Each path below is one point turned by a fixed rotation once a step. After each direction that follows a path, write how fast that rotation turns it, in degrees a step (0 if it stays still).
Each turn is a multiple of 5 degrees from 10 to 175, or 0.
Each row of a path follows its step; steps can be skipped.
path 1
step 0: [  2 -17  -9   5   7   0 -11 -25  -5   6   9   1  14 -15 -12 -12  -8  10
  14  -1  -1   2  -9 -29  -6 -14   3  -9   4 -13   5   6   6  -9 -12  14
  10  -6]
step 1: [ 11 -19   5   7 -10 -11   2 -17 -23  -1   4  -3  -1  -4  -8   3  -5 -16
  -5 -22   6 -14  14  -8 -10  13  18   1  16 -10  11  -5   2  -8  -9  16
   2   1]
step 2: [  0 -22   4 -11  -5  -1 -29  -9 -12   2   9  14  -6  -5   4   5  -7   4
 -20 -10   0 -12  -2 -22   1   6 -13   2  -7   1   6  -6   8  11  -2  16
 -12  15]
step 3: [  1  -9   6   5  -6   7 -10  -8  16  13  14   2  -4   1 -19   3  14  18
 -11 -29  -7  -1   6  -7 -17   9   2  13 -16 -16  11  -4   7   4  -9   2
   6  -5]
step 4: [  9   1 -13  -8  -5  13   2 -16  -6  12   2 -16   2 -17  -4   3  -7  11
   2  -6   2   0  -9 -30 -14  12   4  -7 -14  -6  -2  11  22 -13 -13   7
  -8  -1]
step 5: [ 11 -30  -3  -1 -13  -8   1 -13  -9   2   2  -9   1   3   2 -13  20 -10
   7 -24   4   1  10  -8 -12   4   3 -14   4   8   0  18  13   7 -14  14
   9   1]
step 6: [ 14 -16   1 -15 -13   7 -25 -17  -1 -20   1  -6  -8  -7  -2  -7  -7   7
   4  -8  15 -19   6 -13  -8  -8  -5  -2   2   1   5 -22  15   2  -3   6
   9  10]
step 7: [  1   1  -7 -18 -10   1  -1  -5  -3   8   5   8 -11   5 -10   5  14   8
   3 -26   7  -7   6  -7   5  19   4   7 -17   2  19 -23  -3   6 -22  17
   3  -2]
step 8: [  3  -5 -14  -6 -16   6  -6   1  -8  -3  -3  -6 -12   2   0 -14  19  22
  -6   1  -9   9   5 -34 -12   6  -1   4 -16  -8  -2  -4   7 -12  -6   6
 -19   5]
step 9: [-14  -5 -11  -8 -18  18  -8  -1  -3  -2  -5  -5   7   8 -11  -9  18  -8
  18 -25   7  -2  -2  -8 -24   5 -11  -2   8 -10  -3  15   7  -5 -14   7
   3  -8]
Directions:
[ 2  3  0  2 -5 -5 -8  1 -4  1 -1  7 -6  2 -2  0  2  1 -5  1  0 -4 -1  0
  6  5  0  1  2 -1  6 -9 -4  0  2 -1 -4 -2] | 70
[-2 -5  7  6  8  0 -1 -2 -5  6  4  5  8 -3 -2  4 -5  0 -3  0 -5 -1  0  0
 -3  1  0  0  4 -3  0  0 -2 -4  5  3 -2  0] | 25
[ 0  1  1  1 -5 -3 -3 -5 -2 -3 -3  5 -2 -2  8 -2 -2 -9  0 -1 -3 -5  3  0
 -2  1 -1 -1  8  0 -9  3  2 -3 -3  1  3 -4] | 85
path 2
step 0: [  7   6 -16  -2   0 -13  -8  12   8  -9 -12  12   7 -16 -20  -7 -14   2
 -18  -2 -16  17  -2  -1   5   5   1  -8  -3  12 -11  -6  12  12   0  10
 -10  20]
step 1: [ -8   9  -9  15  20  -6  -6  -3   5  -8   6  -1  -3 -14  -7  16  -6  -6
   5 -15  -6  -3 -12   8   0  14   6 -31 -12   5   0  -8  14  11  14   9
 -10   0]
step 2: [-12 -10  -3   6 -14  -6  -1  -9   4 -11  -4  -6   4 -22  -6  11  -9   1
  -2  -7 -11   3   6  16  20  -2   8 -11 -21  10   8 -13   7  -2  -9  17
  10  20]
step 3: [  3 -20  -3  10   0  15  14   7   9   3   7 -18   5  -3   0   8  -2  -3
  10   1   8 -16  -4  -3   5   5   4 -19 -22  -1  14 -26   5  14  12   7
   6   6]
step 4: [ 11  -7 -14   1 -10  13   0  10  14   6   5  -4 -11 -11   3 -20  13   3
  10  -5  -5   3   7  -2   8 -14  -1   6 -23   7  11  -9  10   4  -6   3
  11  29]
step 5: [ 10  -7 -13   0  21   0  10  13   6  -1   5  10  -4   1  -8 -18   0  -8
   0  13  -2  -4   0 -33   2  13  -2  -8 -15  -4   1 -16   7  11   6  -2
  -7  19]
step 6: [  9  10 -17   8  14   2  -5   6   2  -8   1  -1 -12 -26 -22 -11  16   7
  -5 -10 -19  17   1 -13   9   1  -7  -8  -5  10   4   9  11   6  -7   5
 -10   7]
step 7: [-10  -1  -3   9  14 -24  -5  -5   3 -18  -3   1  -8 -20  -4   5  -5  -5
  -7   3  -4  -1   4 -14  11  14  -8 -25 -17 -22  -1  -6   6   3  -1  10
  -9   1]
step 8: [ -7 -17  -2  10   7  -4  -3  -7 -10  -7   0 -19   1 -23 -14   8  12  17
   9  -2 -17  -1   8  12  11  -2 -13  -9 -12   7   8 -12   5  10  -7  17
   7 -10]
step 9: [  8 -13   7   8  -1 -10  12  -4   5  -5   0 -17   4 -17  15  -3   2  17
  12   7  17  -9   8   0   8 -10  -5 -13 -24 -20   4 -17   6  -3   7   5
   1  10]
Directions:
[-3  1  9 -9 -3  6  2  3  3 -3  3 -1  0 -3 -1 -5  0  4  2 -1  0 -6  2 -3
 -6 -3  4  6 -5 -1 -1 -2  3  3  2  1  1 -1] | 60
[-5  1 -2  0  6  2  1 -5  1 -5 -4 -3 -5 -3 -3 -4 -5 -2 -5  2 -4  0  4  3
 -4  3  3 -1  5 -1 -2 10  0  3  5  4 -2  2] | 60
[ 1  1 -8 -1  1  3  9 -2  6  6  1 -4  4  5  2 -5  3 -3  1  3  2 -1  4  1
  1 -5 -5  3  2 -2 -4  0  2  5  1 -5  3  5] | 60
[ 2 -1  4  8  5  8  0  3  6  3 -7 -3  4  0 -7  4  4  7  0  0  1  3 -5 -1
 -4  1  0  0  5 -1 -1 -1  4 -1  3  2  2 -2] | 140
path 3
step 0: [ -9   7  -7  12 -11  19   0   7  -6   2  11  -2  -6 -15  14  -1  -8 -11
  -5 -10 -15  -2 -11 -13  -9  -6  -1  11   0  -5   6 -31   6  13   9 -13
   6   0]
step 1: [  5  -6   6   2   6  22 -12  -4  -5   2 -10  10   0  -2 -14 -17  19   1
   7  -1 -14   0  -5  -8   9 -14 -12 -14  12   3  -3  17  -7 -19  -1  -3
  -9 -16]
step 2: [ -4  10   0   1  -8   3   2 -12  -2  10  -3   1   3  -3   6  -4 -17  -9
 -11 -14  -8  -6  -2 -14 -20  -6  11   3   3   3 -13 -23 -22  21  -1  14
  -1  -9]
step 3: [  1  10  -9  -3   7  14 -32  -1  -6   1  -2   5   6   3 -10   5   2   6
  10 -16  -4  19  -7  -1  22  -6  -9 -11  11   4 -19  12   5  -5   4  -4
   3   6]
step 4: [  2  15  12   4   4 -11   7   7   5  11 -16   1 -10   5 -18  -7 -13 -10
  10  -4   7   4  17  -8 -18 -13   9   0   0  -5  -7 -13 -12  13 -11   9
 -16   4]
step 5: [ 10   9 -19  -8  -2   8 -27   2  -6   9  14 -17  14 -13   9  15  -5   7
  19  -5  -6   1  -1  -6  12  -6   5   1  -7  -8   0   6  12   4  -5  -6
  -8  11]
step 6: [  7   9  19  17  -1  20  19  20   4   5  -4  -1 -19 -10 -20 -12   5   6
   6  -2  12   5   2  -5  -7  -3   0   6  -2 -11 -10  -1  11   1 -11   2
 -11  -3]
step 7: [ 21 -16  -7 -11   5  14 -12 -17   4   4   2  -6  10  -6  16  -3   0   5
   7   4 -20 -10   2 -10   5  -3  10   4  -6 -11  11   2   4  18  -5  20
 -12   1]
step 8: [  7  15   5  16 -10  24   8   0  10  -6  -1  -1  -6 -10  -4  -4  -7   2
  -6 -10  18  -6  -5   2  12  16  -1   4  -2  -1 -31   8   1  -7   1  11
   8 -10]
step 9: [  9  -4   6  -1  12  -1  -7 -10  11 -14 -19  17   0   4   8  -5   3  -5
   3   0 -20  12  14   0  13   3  10  -6   5  -8   7 -12   9  20   3  18
  -5  16]
Directions:
[ 2  2  7 -2  1 -5  0 -5  6  1  1  2 -7  8 -2  1  6  0  5  7 -6 -1  0 -6
  1 -7  1  4  0  1  1  1 -2  0 -1  3  0 -3] | 135
[ 5  2 -9 -8  2  0 -4 -4  0  1  1 -3 -6  0  2 -6  2  0 -4  0 -1 -3  1  0
  5  1 -4  3  1  7 -2  3  4  2 -1 -8 -3  3] | 160
[ 3 -3 -4 -6 -3 -1 -4  1 -5 -3 -1 -1  4 -2  0  1 -2 -4  4  0 -3  5 -1  2
  5 -5 -2  5 -1  1  6 -4  5  5 -1  5  7 -7] | 160
[ -2   2   2   2   1  -5   0   8   0  -3  -6  -1  -1  -2   2  -4   4   3
  -2  -1   1  -5   5   1  -2  -2  -2  -1  -4   4  -8   0   2   3  -6   0
   3 -10] | 160
path 4
step 0: [-24 -22   4  -1   3  10  10 -13   6  15  27 -14 -12   4   7   3   0 -20
   3  12  -9 -23  10   4   2 -11   7   2   7  17   5 -10  -5 -10  -5  -7
  -7  -9]
step 1: [ -1  -7  -5   7  -3  -7 -10   4 -16  -8  -9  -5 -12  -1 -15 -18  23   6
 -28  -7  10 -20   4  -2   2   4  -7 -12  18  11  -3  12  21   0 -19   5
  10   5]
step 2: [ -7   4  14   1  -5   1 -11  16 -17  -8   5   0  10   8   5  21 -11 -11
   0  -3  18  -3  -8   8   4  -1  31   2   8   1   0   9 -12  20  -1  -3
  -9  28]
step 3: [-26  -6  -4   6   2 -10   2  13  15   0 -23  -1 -22 -16  -3  -8  -6 -16
   1  -4  -2  20  11  11  11   9   4   2  -8 -15  -4   4 -10   4 -12 -19
  -3 -15]
step 4: [-13 -11   1   3  -5 -15   4 -17  -2  11 -20  19   7  -7   5   7  -5  -4
  -6   0  -7  -2 -15  19  -5  -8  -1   7   4   1   5 -23  26 -20   6  12
  -1  20]
step 5: [ 15 -11 -15  24  -8  12  -4   9   7  24  -2   2  12  16   0   3  12  12
 -19 -10   1  21  15   2 -18  -3   6  -6   2  14   1   4  -7   3   4 -13
 -11   5]
step 6: [ -8  -6  -2 -14  -6  25   4  -2   4  -3  10  -6 -13  23 -11  19 -25 -17
 -17   6  -3  -9   5   0   1   0   2   1  -1  -7 -29   2  10 -10   3  -2
  -2 -10]
step 7: [  2  -8   6   6 -22   4  -6  -8  -4  -2 -11 -13 -10  -6  -1 -10  16   8
  19   2  -7   9 -15  -9  17 -12  -5   3  12  11 -22  12  14  -4 -25 -12
  10  14]
step 8: [-10  17  -5  -4  -6   6  -8  -9  -6  -5  -8  -1  19   0   2   9 -13  -7
   1   5 -11 -10  13  14  -2 -19  -7 -19  11  -2  22   8   4  31   1 -14
  -5  17]
step 9: [ -3   1 -13 -14   4  -9  13  20  -5  32   0 -12 -18   5   1  -2   5 -18
   2 -14   1  13 -17  -3  -7  11   0  -9   4 -22   9   3  10   9 -11  -7
 -12  -9]
Directions:
[-1  1  5 -1 -3 -8  2  2 -3 -3 -6  4  5 -3  1  7  1 -4  5  5  0  3 -2  1
 -3  2 -1 -2  0 -6  4  3  1  6 -6 -4  4 -4] | 65
[ 3 -2  1  6  4 -3  2  2 10 -6 -3  5  3  0  6  0 -3 -4 -3 -9  0  0 -3  5
 -1  6  1  1 -2  0 -2 -2 -2 -3 -3  1 -1  3] | 45
[ 0 -5  5 -4 -5  2  5  4 -2 -4  8  1  4 -1 -3  5  5  1 -5 -1  0 -1  7 -4
 -3  5 -4 -1  2  3 -4  1 -1 -6 -4 -1 -1  2] | 70
path 5
step 0: [ 12 -17 -13  -2   2 -15  -9   0  -1   1  21   3 -17 -18  -1  19  17 -11
  14   0  12   0  -1   7 -11 -15  16  14  -5 -20 -16  -1   4 -25  -8 -10
 -16   0]
step 1: [-27   7   0  -9  11  -6  12  16  -5 -14  11   2   5   3 -13  13  -6   2
 -12  15   3  19   0  13  -5   5  13  17  -4   4 -10  21 -26  10  11   9
 -23  -2]
step 2: [ 13  25   0 -22  24   7   4   8  -8  18   4  -4   3  13   2 -14  17   4
   8   5  -3   3   9  16 -13 -10  -7  28 -12 -16   4 -17   3   1   3   7
   5  17]
step 3: [  8   0  18  -5 -21  -5   8  12   7  -3   0  11 -14  -6 -12   1   6  -7
  -5 -11  10  13  14 -10  -6  -5  37   7 -17 -12 -18   4   7 -15  17   7
  19  11]
step 4: [ -4   1   5  -6   6 -18   8  15  14 -14  26  -3  10   6  27  -1 -24 -19
  18   0  13  -1  -8  11 -14   7   7   8  -1 -14 -10   5 -10  -8 -12  -1
 -18  12]
step 5: [ 18  12   8 -10   2   0  -2   4 -12  10  27  -7  -2 -15  -4  10   7  11
 -19  16  18  16   1  14 -14  -5 -16  19  -7  21   0  14   6 -12  12   8
 -13  10]
step 6: [-11  10 -11 -10 -12 -22   3  12  -2   4   0  12   5  15 -20  -3  13  22
  -1 -11  -6 -23   3  13 -21   2   8  10 -21 -15 -16   2  -1   1   3  20
   2  13]
step 7: [  6  14  26   1  -6  20  -7  23  -4  -1   4  12   2   6   1   1 -11 -34
  -3  -1  -3  -2  24  -4  -6  -4   1   1 -10 -21   2  -3  -7 -17   4  11
 -21  14]
step 8: [  9 -11  -1 -16  -4 -25   1  10  -3  -7  17   3 -18 -12  15  20  23 -21
   4   0  20   3 -11   6 -11  -9   6  13 -26   1  14   0   6   3 -13   0
  -5  -1]
step 9: [-15   9  -4  12  16   1  -9  15   3  -9  11  -6 -16 -15 -22   0  -2   3
 -12  -8  11   6  -4  24 -10  18   0  21  -1  -1 -24  14 -24   4   2  12
  -6  12]
Directions:
[ 8  6  2  1  2  6  5  2 -3 -1  1 -1  2 -3 -2  1 -2  1  1  2  6  0  3 -5
 -2 -1 -6  2  3 -5  3 -5  6  5 -4 -5 -5  0] | 135
[-3  5 -2 -2 -6 -2  3  2 -1 -4  0 -1 -3  4  1  2 -2  2  2 -3 -3  6 -3  1
  0 11 -5 -4  4 -8 -2  0 -5  4  0  2  1  3] | 140
[  4  -3   7   2  -2  -2  -3  -3   3  -5  -2   3  -3  -3   7   1  -1  -6
  -2   3  -2   3   0  -4  -5   4   3   3   0  -1  -2  -1   1   0 -12   0
   6   1] | 85
[ 2 -1  1  3  3 -2  7  4 -2  3 -6 -3 -2  7 11  4  1 -2 -4  1  1  3  0  4
  0  0  0  1  2  3  6  5  1  0 -1  5 -5 -5] | 110
